Each path below is one point turned by a fixed rotation once a step. After each direction that follows a path, write how fast that rotation turns it, in degrees per step (0 if it stays still).
Each turn is a multiple of 5 degrees from 10 to 175, or 0.

[  0.3 -28.7   2.0 -15.7  -7.9   8.0 -10.5  14.1]
[-5.2 -6.5  2.9 26.5 -5.6 14.9 20.7 -6.3]
[ 26.1  -7.4  12.8 -10.8 -16.7   3.5 -10.6  -8.4]
[  8.3 -11.7 -18.7  13.8  -4.7   0.6  16.0  21.5]
[  0.8  -3.5  31.5  13.3 -14.9  -8.6  -7.0   1.5]
[  9.0  -4.4 -21.0  -3.2 -21.0 -14.1  14.6 -10.3]
[ 18.9  17.0   9.4  18.4   5.0 -10.9  -5.8  16.4]
[-14.6 -10.4  -1.5 -13.8 -14.7 -26.3   0.7   8.7]
[ -2.9  23.2  -4.4  23.7   1.1 -11.4   6.5 -14.7]
[ 12.1   9.1   1.7 -26.6   3.7 -19.8 -12.2   3.2]
[-23.1  10.5 -18.8  11.9  10.4  -7.1   4.6  14.1]
[-10.5   9.5  22.4  -9.7   9.3 -10.1 -11.4 -19.9]
[ -3.1  12.3 -31.5 -15.7   6.3   5.4   5.1  -4.6]
[ -5.2   5.0  14.6   4.8  28.6   6.7 -16.0   9.7]
[-25.5  -9.3  -5.2 -22.7  -4.4   9.4   6.3  -9.6]
[  8.1   9.2  -3.9  15.0  17.6  22.3  -5.9 -17.4]
[  5.7 -15.0   5.8 -28.5   5.5  13.4  -2.3  13.3]
[-17.1 -10.3  -7.1  23.4  -1.4  22.0   2.6   0.8]
[ 17.3 -12.2  21.8 -10.9  -2.6   9.8   2.2 -18.3]
[ 11.5  -5.6 -23.6   4.5 -12.1  18.9   5.3  15.4]
[  5.6 -19.3  27.4  16.1   2.8  -1.9  -2.6   7.6]
[  0.5  -5.1  -6.5  -5.2 -33.0   2.0  15.5  -7.7]
[29.1  0.8  0.1 24.0  3.8 -6.0 -6.0  1.9]
[ -1.0  -7.2   8.3 -14.4 -17.1 -15.6   9.9  23.1]
[ -7.1   4.3  -6.8  31.0 -11.8 -14.0  -2.9 -10.3]
[ 20.4  10.4  10.6 -17.6  -1.0 -22.1   7.5  -4.3]
[ -9.3  12.4 -23.2   9.5  -5.5 -11.3  -9.0  20.7]
[-11.2   1.8  21.7   1.5  13.7 -25.3   1.4  -9.4]
[ -6.8  24.4 -20.9 -14.9 -11.4  -2.0  -0.4  -9.3]
[  4.2   4.5  -1.8   5.2  33.5 -10.6 -13.2   4.3]
[-28.9   7.7   5.2 -22.3  -2.1   2.5   5.4   6.0]
[-18.5  -5.8   8.8   5.9  -6.4  -2.5   3.2  -7.7]  110
[-1.8 -8.7  1.3 -3.8  6.2 21.4 -0.7 -3.3]  20
[-5.2 14.3 -4.3  3.3 -6.4  9.6 12.7  7.0]  160
[  3.0   6.6  19.3 -12.4  -3.9   1.1  -0.8   2.8]  155

[ -1.8  -0.1 -16.4  19.7 -14.1  14.6 -19.6  -1.4]
[ 16.3 -21.4 -14.9  -9.7  -2.5  14.1 -14.1  -2.8]
[  7.9   4.1 -21.3 -24.2  11.1  -0.2  -2.1  14.4]
[  1.4  20.8 -20.2  -4.9 -19.6  -6.2   8.6   8.7]
[ -5.2 -12.9 -13.3  -1.4 -24.8  -4.9  15.3 -13.0]
[-22.5 -15.7  -5.7 -20.7   2.8  -5.7   0.3 -13.9]
[-24.9  18.8  -0.1 -14.6   1.8  14.9  -4.9  -3.6]
[-11.7   5.9  -9.9  16.6  -7.4  28.5   4.2  -2.7]
[ -3.7 -21.8 -20.4  13.3   3.5  10.5 -15.5  -1.8]
[  8.5  -1.9 -13.9 -17.4   2.3   5.6 -28.5   4.4]
[ 16.1  14.0 -16.6 -16.7  -7.3  14.0   7.1  11.6]
[  0.7  -2.5 -28.3   3.6 -11.3  -9.0  19.6   6.4]
[-12.7  -8.8 -12.9 -10.5 -17.9 -20.5  -5.4 -12.2]
[-14.2   0.8   4.4 -28.5  -9.2   9.4   3.0 -15.2]
[-24.0   7.7  -8.5  -2.5   8.6  20.0  16.2  -0.6]
[-21.5   1.2 -16.0  21.2  -3.7   9.3 -12.9  -2.2]
[  4.3 -13.8  -7.4  -0.4  -8.7  18.5 -26.1  -9.3]
[ 12.7  -5.5 -15.9 -19.3  13.0  19.1  -5.3   9.2]
[  4.5  16.3 -28.4  -2.5  -1.4  -3.1   2.1  18.4]
[  6.4  -1.1 -19.0   1.0 -30.6  -9.6   3.0  -4.0]
[ -4.8 -20.4  -8.4 -23.2  -9.5  -5.6   9.2 -14.5]
[-25.6   9.6  -5.6 -23.8   7.5  -0.7   5.9  -2.6]
[-23.1  18.1  -5.3   8.3 -12.8  16.4   4.3  -5.2]
[-10.9 -18.8 -10.5  15.6  -5.9  19.7  -4.4 -12.0]
[ -4.3 -13.8 -12.9  -9.6  14.4  10.9 -25.5  -0.2]
[  9.7  18.3 -14.2 -13.3   0.1  16.6 -13.5  12.5]
[ 14.9   2.5 -25.6   5.4 -14.7   8.4  13.4   9.6]
[  0.0 -17.4 -24.4  -5.4 -11.2 -19.5   1.1  -2.5]
[ -8.6   2.8  -3.8 -31.6 -12.1  -9.3  -5.1  -9.2]
[-16.6  12.1  -2.8 -15.5  -6.3  15.7  22.1  -5.2]
[-27.7  -2.6 -15.1  16.3  -1.1   7.2   8.5  -4.9]
[-8.5 -1.1  5.1  9.8  8.4 15.3 -9.9 -2.5]  45
[ 10.0   1.1   8.2  -1.7 -13.9  13.3   4.4  -6.6]  115
[  6.5   8.3  -7.8   1.8   8.2  -1.5   0.7 -18.9]  0
[  0.7 -16.5  -1.5   8.2  -8.2  -7.5  -7.8  -8.8]  95

[  2.3   2.6  22.7 -13.0   9.5  -0.1  -2.1  22.2]
[-17.3   3.8 -11.6 -18.9  -3.8   4.3   3.1 -21.3]
[ 10.1  -0.5  -2.7  30.7 -12.5  -3.3   6.8  -4.8]
[ 14.7   5.0   5.2 -11.0  13.0   2.6 -11.6  24.7]
[-19.9 -13.6  -5.5 -16.5   6.3  -3.6  -3.4 -18.8]
[ -2.2   3.7   9.9  23.2 -15.4  -0.9  20.4  -2.0]
[ 15.2  19.1  -5.1  -9.0   1.2   9.6 -14.7  16.9]
[ -2.4 -21.5  -8.4  -7.9  11.0  -9.1 -10.9 -19.4]
[-8.5 -4.8 13.9 14.9 -2.1 -5.1 25.5  9.8]
[ -3.6  24.5  -2.3 -10.3  -7.6  16.0 -12.7  10.1]
[ 13.7 -13.5  -7.6  -0.9  -1.0  -6.6 -11.5 -26.2]
[  3.0  -7.7   3.4  10.5  11.0 -11.2  22.6  18.7]
[-22.3  12.6   1.7  -9.3   0.9  16.1 -13.8   9.8]
[ 10.4  -6.7   5.0  -1.3 -17.0  -1.9  -4.1 -28.5]
[ 16.5   5.6  -9.8   7.6   8.1 -13.1  19.2  16.3]
[-19.4  -1.6  -4.3  -1.3  15.7  12.9 -20.3   9.7]
[ -1.0 -14.9  19.8  -5.5 -18.3  -0.5   3.2 -18.4]
[ 10.0  22.2 -10.4  -0.4  -3.5 -10.8  19.8   8.4]
[ -3.0  -0.7 -14.0   9.4  17.0  13.5 -23.5  -0.2]
[  3.0 -27.7  20.1  -5.9  -8.3  -4.6   2.5  -1.3]
[-10.0  23.7  -1.9 -10.1  -2.8 -12.0  18.3   6.5]
[  1.1   7.9 -12.7  15.5   4.1  19.8 -15.3 -13.9]
[ 19.6 -25.8   8.4  -1.4  -6.9  -7.0  -2.0   8.7]
[-18.5  13.0   0.3 -13.5  12.3 -17.0   9.0   9.4]
[-10.9   5.7  -0.9  12.7  -2.5  24.5  -2.1 -19.4]
[ 26.0  -9.0   0.8   0.3 -20.8  -4.5  -1.9   9.9]
[ -5.3   8.8  -6.0 -10.4  24.1 -20.4  -4.7   5.3]
[-17.1 -11.5   5.5   9.8   5.4  22.0   7.0 -13.2]
[  9.6   3.1   4.6  -2.6 -31.9  -2.3   1.9  12.5]
[  7.9  18.3  -9.1  -6.0  18.4 -16.0 -11.2  -7.5]
[ -3.6 -24.0  -2.5  10.1  14.3  16.3   9.3  -5.8]
[-2.4  3.7 -3.7 -8.9 11.8 16.1 -6.1 -7.6]  125
[-6.0  0.7 -4.5 16.6 -1.5 12.7 -0.8 10.3]  115
[ -8.9   2.1   1.1  10.8   2.9  -8.4 -13.1 -12.4]  130

[-10.3 -20.6  -2.6  22.4   0.5 -11.3   7.9  17.8]
[  6.0 -25.4  21.3   9.4   1.2  -4.4 -16.3   4.4]
[-17.0 -21.7   7.2 -13.0  18.8   4.0  -3.5  11.9]
[-5.6 -4.8  3.6 22.7 20.1 10.4 -2.3 21.5]
[ 21.0 -13.7   9.2  -0.8   8.7  19.1 -16.4  11.8]
[  0.3 -17.3 -16.1 -13.8   9.4  14.6   7.4  21.3]
[ 11.3 -12.8 -11.4  23.2  -3.9   3.3   6.4  22.1]
[ 17.4 -31.2   4.2  -3.6 -11.5  -1.9  -8.2   7.3]
[-16.3 -28.7  -5.0  -4.5   3.0  -8.9   9.0  14.8]
[ -4.9 -17.1  12.5  28.3   5.3  -7.6  -4.8  13.4]
[  1.6 -23.4  20.3  -7.3  11.9   5.1 -17.3   4.9]
[-16.1 -11.4  -2.0  -2.3  24.5  11.6   2.9  20.4]
[14.0 -4.6  2.5 22.1 11.7 16.3 -7.4 19.8]
[ 18.8 -20.7  -2.5 -15.5   2.5  16.7  -7.8  12.6]
[ -2.5 -18.0 -20.2   2.0   1.5   4.2  14.4  23.8]
[ 15.4 -21.2   1.0  22.6 -10.8  -4.6  -2.8  13.5]
[ -0.2 -35.0   7.3 -13.0  -3.5  -6.4  -5.4   5.6]
[-21.6 -19.7   1.0  12.0  12.3  -7.9   6.4  17.2]
[  4.8 -14.6  20.8  19.9  11.0   2.9 -16.4   9.6]
[ -2.6 -19.0   8.5 -17.1  19.0  14.7 -10.1  11.4]
[-4.5 -4.9 -9.8 11.6 18.5 15.4  5.8 25.5]
[ 26.1 -12.7   1.2  10.9  -0.7  15.2 -10.1  15.2]
[  6.8 -26.9 -12.0 -18.1  -2.2   7.3   3.8  14.9]
[ -2.8 -19.4 -11.9  19.0  -3.6  -6.7  12.0  21.0]
[ 11.9 -28.3  14.1  10.8  -8.1  -7.1 -11.2   5.7]
[-16.7 -29.2   6.6 -12.5  10.0  -4.6  -1.2   9.3]
[-12.9 -10.2   7.7  23.7  17.5   0.6  -1.3  18.3]
[ 12.5 -14.5  17.7   2.5  13.2  14.0 -19.5   9.1]
[ -4.3 -13.9  -7.7 -14.8  18.3  17.7   1.9  19.7]
[ 10.4  -6.7 -11.0  21.8   5.4  12.2   3.8  24.9]
[ 24.3 -25.1   0.0  -4.1  -8.8   7.5  -8.1  10.4]
[  6.9  -7.5   6.3 -18.2  -2.7   2.6  -8.2  -7.0]  125
[ -2.3   6.3  -3.2  -4.5  -3.9  -8.8 -14.6  15.0]  0
[-8.2  6.9 11.5  0.3 16.0  6.5 -7.6 -1.0]  45

[18.9  1.6 -5.3 -5.7 22.6 -0.4 14.0 26.3]
[ -4.5   9.6  24.7 -13.2 -20.4 -20.5  -2.4 -10.0]
[-29.8   0.7 -10.5  16.9  21.8   2.8  -4.3   4.7]
[ 11.8  -6.1  -7.6   3.6 -25.6  20.3   6.7 -21.0]
[ 23.7  -8.5  -8.4  -2.6  22.0  -8.5 -11.0  20.6]
[ -5.1  18.3  25.6 -17.5 -14.8  -3.3  15.8   2.0]
[-27.0 -12.3  -5.8  12.8  14.5 -16.2 -13.9  -7.2]
[  2.8  11.4 -17.1   6.1 -16.4  29.7  11.3  -7.7]
[ 30.5 -22.3   2.8   4.4  10.1 -13.0  -9.0   3.8]
[ -6.1  26.5  14.3 -23.4  -1.1   4.5   2.4  16.4]
[-24.9 -21.3   7.2  10.8   0.9 -19.8   5.3 -13.3]
[ -2.4  18.6 -29.8   4.3  -4.1  20.5  -8.8  -6.7]
[ 30.3 -20.4  10.8  14.0  -1.2  -1.4  11.9   5.1]
[  0.7  19.2  10.4 -29.2   9.0  -2.7 -19.5   6.9]
[-28.9 -14.4   9.2   8.3  -5.8  -7.6  22.4   5.3]
[ -0.3   9.8 -27.8   2.2  -0.8   2.3 -15.4 -26.6]
[22.3 -5.8  3.0 21.4 -3.9 11.7 11.3 23.5]
[ 11.0   5.0  20.8 -26.9  10.5  -6.1 -13.8 -13.0]
[-32.7  -6.0  -0.8   0.2  -4.7  -3.4   7.5  24.8]
[  0.2   3.3 -17.4   3.6  -2.0  -3.3   8.3 -37.7]
[ 18.2   2.2  -7.9  22.1  -4.7   7.2 -14.2  26.0]
[ 13.9   2.0  28.8 -18.9  12.7   6.5   9.9 -12.2]
[-27.2 -11.4  -3.4 -10.4  -7.7 -11.7 -16.7  18.5]
[ -6.6   9.5 -17.8   5.0   3.1   2.7  30.0 -21.6]
[ 20.8  -2.4  -5.5  20.9 -13.2  -6.4 -25.7   4.6]
[ 8.9  9.8 21.2 -9.8 22.8 19.7 12.0  6.9]
[-17.6 -21.7   8.3 -17.1 -17.6 -14.3 -13.2  -0.7]
[-13.4  14.4 -29.2   2.1  14.9   0.5  19.6  -1.1]
[ 20.8  -1.5   4.8  22.3 -25.5  -7.5  -6.2 -10.8]
[  7.4   9.0  10.6  -3.5  32.0  15.5 -12.2  12.7]
[-12.9 -18.6  17.2 -18.8 -23.7   1.7   8.7  -0.9]
[ 1.3 -1.5  8.7  2.7 -5.5  5.6 21.1 -3.2]  160
[ 1.2 -0.8 -2.6  0.3 22.8 -1.5  6.4 -5.8]  175
